[128  79 154  93  78 114 121] = balu
[101 102 135  68 174  96 138] = zetop
[154 115 121 128  93  79  78] = vekud
[ 79 128 154  93  77 121 115] = Riker
perm: [ 77  79  93 115 121 128 154] | Riker
perm: [115 121  77  93 154 128  79] | Riker
perm: [ 78  79  93 128 121 115 154] | vekud
perm: [121 114  78  93 154  79 128] | balu
perm: [ 77 154  79  93 115 121 128] | Riker
perm: [115  79 128 154  93  77 121] | Riker

[138 119 101 115 138  93 116 137 116 110 121  73 127 137 103 108 115 110
 140 122 131 138 113 151 131 125] : kenaz
[155 132 116 146 120 121 124 160 157 118 149 116  95 113 128 155  97 107
 135 127 131 134 148 151 132 154] : Fub
[128 148 128 144 115  94 131 144 159 114 103 136 139 102 133 103 123  97
 104 113 141 119 161 155 111 135] : vam
[ 97 128 144 115 134 144 135  94 104 141 111 148 161 139 136 103 159 155
 119 131 123 114 113 102 128 103] : fizub
[133 114 125 116 145 114 136 130 109 113 151 110 169 178 139  80 125 122
 109 134 125 140 128 140 140 119] : bul
[125 120 115 117 144 112 131 128 112 111 146  94 163 166 134  79 120 125
 116 131 124 126 125 144 146 118] : Buv
[110 144 131 123 161  94 128 136 102 128 148 139 159 144 104 119 134 115
  97 103 114 103 113 141 135 155] : zates
[169 178 128 114 145 122  80 113 139 130 125 134 133 125 108 136 119 125
 116 151 110 140 114 140 140 109] : sinag
[120 127 131 124 131 131 130 119 121 130 125 131 139 133 130 118 135 135
 125 129 127 124 124 123 129 121] : Folub
[119 115 142 130 125 115 114  96 124 107 141 111 129 109 111 152 115 136
 137 138 124 142 126 106 134 125] : Fut
[101 138 149 133 123 160 137 105 128 145 124 167 141 120 149 129 148 156
 119 132 123 105 132 102 131 118] : mul
perm: [155 111 103 113 144 141 114 161 128  97 119 115 103 144 159 102 136 134
 139 123 135  94 131 128 104 148] | fizub
perm: [118 119 120 121 121 123 124 124 124 125 125 127 127 129 129 130 130 130
 131 131 131 131 133 135 135 139] | Folub
perm: [114 140 140 109 169 178 128 114 145 122  80 113 139 130 125 134 133 125
 108 136 119 125 116 151 110 140] | sinag
perm: [148 103 144 144 128 102  94 155 104 131 111 115 123 139 103 136 114 119
 161 113 159 134 141  97 128 135] | fizub
perm: [ 80 109 109 110 113 114 114 116 119 122 125 125 125 128 130 133 134 136
 139 140 140 140 145 151 169 178] | bul

[130  93  88 104 118 145 152 106 123] : nelu
[169 114 148 131 142 124  81 129 133] : sobi
[125 132 129 142 168 116 131  80 147] : Mef
[147 158 116 131 126 108 168 143  94] : lurig
[124 129 133 114 143  81 131 148 169] : Nerig
[129 143 126 145 151 147  71 132 121] : fanem
perm: [ 94 147 158 116 131 126 108 168 143] | lurig
perm: [169 124 129 133 114 143  81 131 148] | Nerig
perm: [147  80 131 116 168 142 129 132 125] | Mef
perm: [ 81 114 124 129 131 133 142 148 169] | sobi

[138 126 128 128] : fedo
[128 115 108 108] : Degi
[128 108 108 114] : nomod
[116 128 112 110] : Sov
[ 97 128 144  97] : videt
[ 97  96 128 145] : zelug
[147 101  99  92] : petid
[139 140 129  91] : tose
[ 97  97 128 145] : vun
[128 140  91 139] : Zata
[112 161 128 165] : lono
perm: [ 91 129 139 140] | tose
perm: [ 91 139 128 140] | Zata
perm: [ 97 128 145  97] | vun
perm: [145 128  97  97] | vun
perm: [108 108 114 128] | nomod

[129 128 140 102  95 189] = ruk
[ 95 128 139 129 102 188] = Tagos
[139 128 129 189 102  95] = gusik
perm: [ 95 102 128 129 139 188] | Tagos
perm: [102  95 139 128 129 189] | gusik

[128 128 161 140 128 132 150 172 171 128 128 174 128 172 135 128 128 130
 158 132 169 127 129 135 164 143 148 145 128 128 128 129 137 173 127 129
 167 128 128 128 130 129 128 129 128 132 128 155 127 128] = rituz
[128 128 128 127 127 128 128 129 129 129 129 129 129 129 130 130 132 131
 133 134 136 139 141 143 147 150 152 156 158 164 166 168 170 171 138 140
 143 146 149 152 156 159 163 165 168 169 171 172 174 173] = Mub
[128 128 129 128 129 128 130 130 130 131 131 133 134 136 139 141 143 146
 149 153 156 160 163 165 168 171 171 173 174 173 173 170 169 165 162 159
 156 153 149 145 143 141 138 137 135 133 132 131 130 129] = lag
[128 128 129 128 128 128 128 128 128 129 129 128 128 127 128 128 128 128
 128 128 128 128 127 128 128 127 127 128 129 128 128 127 128 128 129 129
 130 130 131 133 133 134 136 139 141 144 147 150 152 157] = dum
[159 131 149 146 168 147 165 156 138 164 127 129 171 139 130 143 163 128
 136 128 152 158 166 129 150 171 169 129 129 128 133 129 140 168 143 129
 174 141 128 134 130 127 152 170 172 129 132 156 129 173] = gadu
[172 173 174 172 171 169 167 164 161 158 155 151 148 145 143 140 137 135
 135 132 132 132 130 130 129 129 129 128 128 128 127 128 128 128 128 128
 128 128 128 127 128 128 128 129 127 129 128 128 128 128] = sen
[129 127 128 128 128 128 128 128 128 128 129 128 128 128 128 128 128 128
 128 128 128 128 128 127 128 128 128 128 128 128 130 129 129 129 130 131
 134 134 136 137 140 141 145 148 151 154 157 161 163 167] = Lavi
[128 129 128 128 128 129 128 129 128 128 128 128 128 129 128 129 128 128
 128 128 128 128 128 129 129 130 129 131 131 133 133 135 137 138 142 144
 146 151 153 157 160 163 167 169 171 172 174 173 173 172] = vud
perm: [128 128 128 128 129 127 129 128 128 128 127 128 128 128 128 128 128 128
 128 127 128 128 128 129 129 129 130 130 132 132 132 135 135 137 140 143
 145 148 151 155 158 161 164 167 169 171 172 174 173 172] | sen
perm: [173 174 172 171 169 168 165 163 159 156 152 149 146 143 140 138 171 170
 168 166 164 158 156 152 150 147 143 141 139 136 134 133 131 132 130 130
 129 129 129 129 129 129 129 128 128 127 127 128 128 128] | Mub

[113 122 126 135 117 129 133 112 130 141 152 121 123 147 140 150 144 128
 102 128 113 142 121] -> som
[130 113 124 122 145  99 121 135 116 115 144 139 107 147 126 129 122 131
 122 127 137 130 139] -> nelib
[116 135 129 120 144 109 117 124 108 107 151 119 111 148 123 135 134 141
 110 138 149 136 119] -> vuta
[123 118 128 115 152 114 115 138 134 128 146 120 112 143 113 143 164 125
 124 128 127 126 114] -> soza
[127 129 128 141 129 118 134 125 125 149 132 112 137 154 145 138 145 130
 114 141 112 137 131] -> tafe
[133 143 125 127 124 143 132 128 131 148 115 136 113 132 127 120 109 139
 102 136 117 123 120] -> nidof
[113 115 134 132 147 108 110 138 109 135 130 120 103 138 120 141 136 141
 122 141 144 131 146] -> Fer
[124 120 139 118 133 108 120 115 130 121 148 127 116 144 122 130 148 120
 114 136 130 128 112] -> Tafi
[105 114 120 136 153  82 117 122 119 118 138 130 120 137 132 153 138 129
 118 137 139 139 134] -> fik
[132 128 132 125 127 109 127 115 117 113 148 131 120 143 132 143 139 136
 120 136 123 124 102] -> Rof
perm: [102 109 113 115 117 120 120 123 124 125 127 127 128 131 132 132 132 136
 136 139 143 143 148] | Rof
perm: [131 137 112 141 114 130 145 138 145 154 137 112 132 149 125 125 134 118
 129 141 128 129 127] | tafe

[129  98 169 140] = Nilef
[ 87 124 158 118] = Gopek
[158 124 118  86] = Bibat
perm: [ 98 129 140 169] | Nilef
perm: [ 86 118 124 158] | Bibat
perm: [118  87 124 158] | Gopek
perm: [124 158  86 118] | Bibat
perm: [ 86 158 124 118] | Bibat
perm: [158 124 118  87] | Gopek
perm: [140 169  98 129] | Nilef

[124 127 129 123 151 137 127 139 137 130 142 101 116 110 151 113 138 115
 146 128 114  80  96 143 131 106 140 128 136 145 132] -> vakep
[123 124 137 125 158 150 114 131 144 119 147 121 107 106 130  94 144  93
 139 132 130  86  76 151 124  92 156 124 132 149 132] -> fepog
[122 125 137 124 160 148 116 131 144 120 146 117 107 105 134  95 145  94
 141 131 126  83  77 151 126  92 156 124 130 150 132] -> saraz
[121 125 134 123 164 146 119 136 143 124 147 102 105 102 149  97 145  96
 149 130 116  68  74 150 129  91 153 124 134 153 135] -> Daves
[127 138 146 128 136 126 138 129 128 112 152 150 146  99 131 122 123  83
 116 131 112 136 114 108  98 134 134 138 139 115 139] -> furip
[136 125 145 102 153 129 130  68 124 121 119 116  97 124 135  74 150 134
 146 143 105  91 123 134 149 102 150 147 164  96 153] -> purav
[146 138 122 131 138 139 127 115  99 136 136 115 152 146  83 112 112 134
 150 138 108 131 128  98 116 139 128 129 123 126 134] -> vebop
[124 131 156 137 118  92 147 149 132 158 130 124 132  76 114  94 144 130
 107 121 125 132 124 123 151 144 150 139 106  86  93] -> Niz
perm: [ 74 150 134 146 143 105  91 123 134 149 102 150 147 164  96 153 136 125
 145 102 153 129 130  68 124 121 119 116  97 124 135] | purav
perm: [139 134 138 115 138 134 127 146  98 115 136 128 108  99 116 150 123 136
 131 146 128 129 122 152 126 112 131 138  83 112 139] | vebop
perm: [130 119 164  74  97 123  96 147 129 102 146  68 102 136 149 150 153 105
 145 134 149 121 135 124 134 153 143 125  91 124 116] | Daves
perm: [ 76  86  92  93  94 106 107 114 119 121 123 124 124 124 125 130 130 131
 132 132 132 137 139 144 144 147 149 150 151 156 158] | fepog

[147 125 120 116 130 107 113 135 158 118 126 130 150 127 155 108 150 138
 109 125 125 133 134 137 122] : kuviv
[144 134 142 122 124 127 114 112 130 135 151 100 112 128 123 145 128 116
 121 120 129 150 141 122 152] : siza
[106 125 118 150 119 122 150 137 135 116 155 158 138 126 125 130 147 133
 134 113 108 126 130 125 109] : Nodam
[136 127 146 126 140 129 119 106 133 138 156  79 112 128 108 165 131 114
 114 116 117 144 132 120 138] : Ton
[125 137 126 113 107 135 118 126 130 122 147 130 116 134 155 125 119 138
 125 108 133 150 150 109 158] : dol
[141 138 137 116 112 129 113 119 129 129 150 118 111 132 141 132 123 126
 125 115 136 154 148 116 163] : vofev
perm: [122 147 130 116 134 155 125 119 138 125 108 133 150 150 109 158 125 137
 126 113 107 135 118 126 130] | dol
perm: [152 122 141 150 129 120 121 116 128 145 123 128 112 100 151 135 130 112
 114 127 124 122 142 134 144] | siza
perm: [150 135 116 109 155 130 126 122 125 137 158 126 118 125 147 108 125 134
 150 130 106 138 133 119 113] | Nodam
perm: [107 155 135 125 138 130 134 118 158 137 122 133 147 125 130 126 150 109
 125 126 108 113 116 119 150] | dol

[141 153 106 111 134 114 138 111 150] = sorit
[142 107 111 104 159 119 143  93 121] = moli
[164 107 139 134 131 139 148 162 102] = sezam
[132  87 134 153 124  86 143 151 123] = bapot
[106 141 150 153 134 111 111 138 113] = bem
[123 143 153 151  87  85 132 124 134] = Timeb
[142 107 111 104 159 161 115 138 133] = dudi
[155  87 151  98 133 134 100 159 139] = veb
perm: [106 111 111 113 134 138 141 150 153] | bem
perm: [141 150 153 134 111 111 138 113 106] | bem
perm: [150 111 138 114 134 111 106 153 141] | sorit
perm: [ 87  98 100 133 134 139 151 155 159] | veb
perm: [134 124 132  85  87 151 153 143 123] | Timeb

[137 126 128 124 127 144 140 123 133 122 143] -> Pagug
[134 132 125 129 126 124 124 127 139 138 125] -> kevon
[121 135 125 126 138 116 134 127 145 128 140] -> ros
[127 125 134 139 132 124 129 126 139 126 124] -> dibo
[140 128 134 129 130 149 122 129 124 133 116] -> Kegu
[122 136 132 129 126  81 148 128 118 127 121] -> lilag
[126 132 125 127 124 134 129 126 124 138 139] -> lafav
[129 138 126 132 124 139 126 124 124 127 134] -> Buz
[142 127 126 123 133 133 130 129 114 132 124] -> Mevo
perm: [124 124 125 126 126 127 129 132 134 138 139] | lafav
perm: [139 126 132 125 127 124 134 129 126 124 138] | lafav
perm: [122 123 124 126 127 128 133 137 140 143 144] | Pagug

[130 128 127 128 128 128 127 137 128 123 129 134 128 128 124 148 128 127
 132 129 127 129 129 139]  zukap
[127 128 130 128 128 128 127 127 129 129 147 128 124 128 129 139 128 137
 128 134 132 123 127 129]  Rimoz
[130 128 127 128 128 128 127 137 128 123 129 134 128 128 124 148 127 127
 132 129 127 129 129 139]  lifu
perm: [127 128 128 127 128 128 132 127 128 128 124 137 129 134 129 129 148 128
 127 130 123 139 128 129] | zukap
perm: [139 129 129 127 129 132 127 128 148 124 128 128 134 129 123 128 137 127
 128 128 128 127 128 130] | zukap

[156 127 156 127 116 120 125 106 124 118 131 124 148 121 132 117 112 127
 153 108 133] : Kob
[135 138 140 125 108 100 103 107 121 122 139 111 147 107 146 109  97 129
 139  97 134] : sud
[109 130 105 109 112 116 110  94 100 150 130 123 144 107 145 118 122 106
 106 119 144] : peme
[124 127 106 120 131 148 108 112 153 127 125 118 116 117 133 123 132 121
 156 127 156] : limu
[ 87 116  87 119 137 119 122 126 114 106 115 116  76 133 111 136 122 108
  91 141  95] : kiduf
[125 155 134 136 118 121 113 145 144 155 149 127 154 115 157 120 128 155
 136 119 149] : tabip
[170 128 164 132 126 147 146 123 133 146 130 144 171 131 132 127 141 134
 159 124 156] : givam
[120 128 119 155 154 113 136 149 157 115 144 136 125 145 128 155 121 118
 134 149 155] : fis
[139 154 147 137 115 123 116 138 144 159 151 129 171 114 160 117 128 154
 146 114 159] : vug
[107 116  99 110 129 132 129 104 100 146 118 130 129 126 128 132 137  97
 100 138 137] : pemif
[128 106 122 125 142 135 143 126 122  92 109 128  90 144  95 139 128 112
 122 142  97] : Rozog
[136 109 131 128 138 130 141 126 126  84 112 125  91 142  97 136 119 118
 131 134  93] : digu
perm: [106 124 125 120 156 117 108 124 112 148 153 127 118 132 127 116 121 133
 131 156 127] | Kob
perm: [149 119 136 155 128 120 157 115 154 127 149 155 144 145 113 121 118 136
 134 155 125] | tabip

[126 100 132 124 126 138 113 104] : Runof
[137 113 100 104 179 173 126 129] : Sas
[130 131 129 133 126 133 123 132] : gomab
[180 108 134 139 134 143 152 174] : tutaf
[137 132 128 128 128 127 126 119] : pupuv
[137 113 100 104 126 132 126 124] : ran
perm: [126 132 126 124 137 113 100 104] | ran
perm: [100 104 113 124 126 126 132 138] | Runof

[103 111  96 176 183 143]  lop
[100 117 111 145 122 137]  garu
[145 122 100 111 137 116]  novul
perm: [137 122 145 111 117 100] | garu
perm: [143 183 176  96 111 103] | lop
perm: [100 111 117 122 137 145] | garu
perm: [116 137 111 100 122 145] | novul
perm: [137 116 145 122 100 111] | novul

[127 103 122 101 116 135 102 116 101 112 118 112 103 154 113 148 136 134
 117 113 142  98 126 133 146 140 118 140 139 114 140 112 121 146 150 136
 136 122 138 127 125 139 121 117  99 122 141 167 118] -> kifan
[134 131 140 112 128 127 133 147  98 136 130 160 115 126 135 148  98 121
 162 131 118 133 133 156 106 122 146  81 122 135 132 140 109 119 137 125
 132 105 107 137 109 133 136 115 139 111 114 150 143] -> voges
[134 131 140 112 124 127 133 147  98 136 130 160 146 126 135 148  98 121
 162 131 118 133 133 156 106 122 146  81 122 135 132 140 109 119 137 125
 132 143 107 119 109 133 136 115 139 142 145 150 143] -> Zuk
[115 115 107 132 138 140 144 110 153 122 137 100 107 120 113 115 166 132
 105 133 147 114 130  98 131 143 118 153 140 123 112 110 140 143 132 142
 127 113 140 136 148 125 113 143 114 103 118  94 129] -> Gudu
[136 131 112 127 125 133 109 136 119 142 119 130 145 137 141 132 133 122
 160 132 150 143  81 115 140 146 109 143 106 162 135 146 122 118  98 139
 131 121 156 147  98 133 133 107 124 126 134 148 135] -> Bif
[113 117 102 122 140 136 150 112 154 118 136  99 101 125 117 116 167 136
 101 126 140 112 127 103 134 146 118 146 139 122 114 116 142 141 135 138
 121 113 139 133 148 121 118 140 112 103 121  98 127] -> laf
[134 131 140 112 124 127 133 147  98 136 130 160 146 126 135 148  98 121
 162 131 118 133 133 156 106 122 146  81 122 135 132 140 109 119 137 125
 132 143 107 119 109 133 136 115 139 142 145 144 143] -> pep
perm: [136 115 139 142 145 144 143 134 131 140 112 124 127 133 147  98 136 130
 160 146 126 135 148  98 121 162 131 118 133 133 156 106 122 146  81 122
 135 132 140 109 119 137 125 132 143 107 119 109 133] | pep
perm: [ 81  98  98 106 107 109 109 112 115 118 119 119 121 122 122 124 125 126
 127 130 131 131 132 132 133 133 133 133 134 135 135 136 136 137 139 140
 140 142 143 143 145 146 146 147 148 150 156 160 162] | Zuk
perm: [127  98 121 103 112 140 118 121 148 133 139 113 121 138 135 141 142 116
 114 122 139 146 118 146 134 103 127 112 140 126 101 136 167 116 117 125
 101  99 136 118 154 112 150 136 140 122 102 117 113] | laf

[116 126 144 127 157 132 125 125] : Lum
[ 97 103 161 145 138  95 133 111] : pige
[125 115 157 144 126 125 126 132] : Gilum
[144 132 157 127 125 125 115 126] : ziguz
[137 120 132  98 151 149 154 167] : Pedud
[125 125 115 132 157 144 126 125] : Safum
perm: [115 125 125 126 126 132 144 157] | Gilum
perm: [115 126 144 132 157 127 125 125] | ziguz
perm: [154 167 137 120 132  98 151 149] | Pedud

